In the rows, zero is written as 128.
The rows of A fall into 4 groups, and each row is roughly a mix of its group's hidden directions; some rows fit no group.
A, 139 rows:
[[108 111 168 108 162 119 112 159 145 142]
 [155 128  81 145 123 122 114 126 172 113]
 [ 97 145 124 109 145  81 125 160 144 115]
 [129 120 115 116  86  83 132 157 107 117]
 [167 120 132 112 155 121 169 157 121 148]
 [144 116 134 184 127 141 153  97 134 111]
 [142 167  77 109 130 135 100 136 119 132]
 [164 176 162 135 131 104 114 127 135 126]
 [ 98 133 111 114 147 128  73 139 101 137]
 [115 139 155 168 115 114 127 167 145 157]
 [121 117 154 166 149 100  86 114 128 141]
 [127  91 155 142 111 103 158 152 158 135]
 [125 123 168 117 138 107  80 138 107 151]
 [121 145 114  88 111 136 143 106 133  79]
 [ 88 134 149 154  97 116 148 123  94 138]
 [122 105 137 120  98  93 137  83 155 132]
 [118 168 114 184 133 128 123 118 148 128]
 [120 115 131 128 105  65 129 128 155 118]
 [141 111 136  98 145 112  87  93 156 128]
 [139 156 152 126 103 155 134  76 131 129]
 [118 140 122 156 136 164 157 117  81 119]
 [153 133 116 147 126  96 117 176 157 140]
 [138 128  83 149 143 141 155 162 155 117]
 [114 114  97 160 106 100 128 150 142  92]
 [132 136 140  77 126 131 111 119 176 139]
 [122 150 135 144 159 175 132 127  87 125]
 [ 89  98 160 142 159 118 111 151 115 124]
 [112 167 122 124 146 167 106 128  96 151]
 [142  90 114 174 122 126 134 165 144 125]
 [131 144 172 162 129 127 133 148  95 155]
 [136 147 132 141 129 162 130  70 110 118]
 [135 122 118 125 136 180 177 129 141 117]
 [111 157 118 105 149 175 114 109 114 149]
 [156 150 133  95 148 105 118  98 109  97]
 [116 134 151  99 179 141 113 133 157 144]
 [124  92 119  87 136 152 136 144 156 156]
 [100 138 166 123 108 133 107 144 173 138]
 [121 115  87 143 118 107  98  85 127 142]
 [134 117 131  93 149 162 123 129  77 123]
 [113 170 152 116 130 139 152 154 164 111]
 [168 146 137 110 151 120 164 135 160 109]
 [144 148 104 138 129 122  76 138 164 115]
 [128 113 107 142 109 153 113  87 138 170]
 [143 104 118  87 118 143 172 101 124 123]
 [132  93 133  81 139 127 115 156 140 158]
 [112 107 155 146  94 124 123  82 104 125]
 [125  93 148 133 166 124 173 147 133 119]
 [103 174 148 103 118 146 147 158 138 137]
 [ 86 127 168 154 106 103 129 128 136 148]
 [103 118 149 134 129 130 164 109  77 116]
 [163 103 108 122 136  91  87 139 140 123]
 [ 96  80 125 151  96 151 122 131 135 120]
 [141 121 183 124 119 105 123  99  99 131]
 [118 177 173 147 112 138 135 118 115 134]
 [ 88 153 101 112  98 156 130 102 124 122]
 [101 116 186 120 126 119 123 126  96 145]
 [133  94 107 112 100 116 105 144 145 170]
 [170  99 113 124 168 139 121 101 122 114]
 [130 140 160  93 164 130 135 122 163 104]
 [ 98 110 124 128 120  88 129 137 108  81]
 [140 138 143 181  96 146 127 119 133 159]
 [162 167 138 112 113 159 107 142 101 122]
 [105  99 142  86 136  91 134 154 114 125]
 [112 147 175 106 100  94 141 127 141 129]
 [ 84 105  94 120 133 127 139  97 123  99]
 [124 107 174 119 156 103 125 103 157 123]
 [120 124 129 184 146 168 131 139 141 139]
 [145 118 175 133 110 163 116 109  98 129]
 [151  76 143 108  96 136 134 119 121 150]
 [120 166 133 184 113 132 148 141 134 136]
 [136 117 155 117 155  91  90 114 157 128]
 [152  99  95 119 112 148 107 149 147 162]
 [121 107 164  85 129 133 120 113  89 116]
 [113 124 159 133 132  97  90 110 158 155]
 [115  79 110 138 119 137 116 157 156 154]
 [116 136 101 150 173 155 146 115 151 110]
 [137 136 144 115 139 104 145 177  88 137]
 [ 95 120 165 140 114 130 152  93 117  98]
 [150 130  88 138 136 168 143 126  92 117]
 [121 111 112 142 163 131 135 153 176 102]
 [115 103 125 142 100 159 178 123 132 145]
 [138 180 155 116 103 128 116 155 125 150]
 [110 125 155 142 129  77 137 156 103 110]
 [100 137  85  98 133 153 151 103 120 115]
 [137 120  85 157 104 144 130 137  86 137]
 [106  86 138 135  96 160 134 160 125 140]
 [136 145 103 169 123 108 148 174 123 126]
 [ 88 121 146 158 125 122 129 133 108 176]
 [132  95 111 143  97 109 150 122  81 128]
 [153 111 124 104 108 176 120 104 129 155]
 [ 92 133 140 163 105 147 157 118  99 146]
 [ 97 137 132  83 154 123 157 133 101 144]
 [135 119 149 170 169 121 110 149 147 109]
 [139  87 117 170 101 131 103 131 133 104]
 [122 171 111  90 110 142 117 150 157 137]
 [152 104 174 149 137 101 119 120 154 112]
 [131 147 147 166 120 128 141 181 148 127]
 [103 150 139  86 127 104 150 167 133 129]
 [150 128 106 147 123  99 165 115  84 126]
 [117 133  89 112 152 146 144 171 114 150]
 [132 138 128  99 110 152 104 160 130 174]
 [106 114 151 176 111 145 137 126  89 125]
 [ 92 128 104 153 121 145 165 159 126 148]
 [122 157 176 111 104 150 123 118 157 139]
 [103 123 183 115 136 102 145 103 135 121]
 [ 97 164 123 163 109 133 105 142 105 149]
 [114 120 155 105 113 107 131 140 184 138]
 [104 135 120 144 112 150 169 132 169 104]
 [154 184 126 121 115 155 148 125 150 128]
 [127 142 167 135  93 172 124 108 143 131]
 [113  89 153 155 106  90 151 135 119 125]
 [142 139  96 109 132 147 122 143 185 133]
 [118 123 120 173 118 119 119 120  73 136]
 [110  88 109 153 133 126 128  96  89 113]
 [110 154 124 153 138 115 146 116 184 115]
 [161 114 100 110 131 127 155 145 103  89]
 [148 100 143 144  95 115 118  82 107 140]
 [136 134 128 140 127 105 118  98 180 162]
 [141 120 140 147 141 140  93  89 157 159]
 [127 165 107 136 136 118  96 104  88 109]
 [139 181 162 135 107 120 135 119 116 101]
 [123  87  87 130 147 156 121 120 137 157]
 [125 102 144 110 138 109  98  85 111  98]
 [ 99 106 140 123 122 155 122 136 162 174]
 [139 115 148 137 166 105 110  93  95 112]
 [128 144 105  93 111 132  88  97 110 148]
 [117 143 121 119 122 126  70 149 110 159]
 [135  83 104 108 118 117 109 160 132 158]
 [113 164 122 109 105 131  81 102 109 127]
 [161 115 102  83 131 131 148 111 106 107]
 [ 98 160 143 131 151 105 123 167 100 122]
 [136  92  79 117 117 155 125 129 157 123]
 [142 107 127  76  95 107 117 108 145 132]
 [118 127 113 118  75  90 127 152 112 136]
 [124 131 124 159 100 138 176 108 101 110]
 [145 163 140 105 110 139 179 130 113 140]
 [116 143  84 124 117 105 141 142 165  96]
 [110 151 131 122 112 141 110 142 189 126]
 [155 113 116  92 119 110 130 168 111  98]]

One row of each group comes first, with its name. Which group is each row after those in?
[119 114 169  81 118 115 156 115 134 116]
(5)
[106 129 178 130 153 118 118  91 146 140]
(23)
[141 142 178 104 129 121 165 136 108 145]
(97)
[126 112 135  85 145 162 137 101  96 140]
(15)

[123 115 104 115 132 111 134 109  93  75]
(15)
[123  88 104  90 152 108 137 135 148 107]
(5)
[168 125 101 139 145 151 135 119 140  83]
(5)
[101 103 117 103 149 138 101 138 173 143]
(97)
[115  90 115 162 159 126 150 131 134  92]
(97)
[ 94 123 138 126  78 128 164 130 132 150]
(23)
[108 142 103 148  98 138 100  93 142 100]
(97)
[168  88 125 108 154 109 136 118 131 100]
(23)
[136 123 150 109  94 121  94 102 117 167]
(97)
[113 129 180 128 146 126 118 124 114 173]
(15)
[134 103 132 167 145 139 163 137 100  98]
(23)
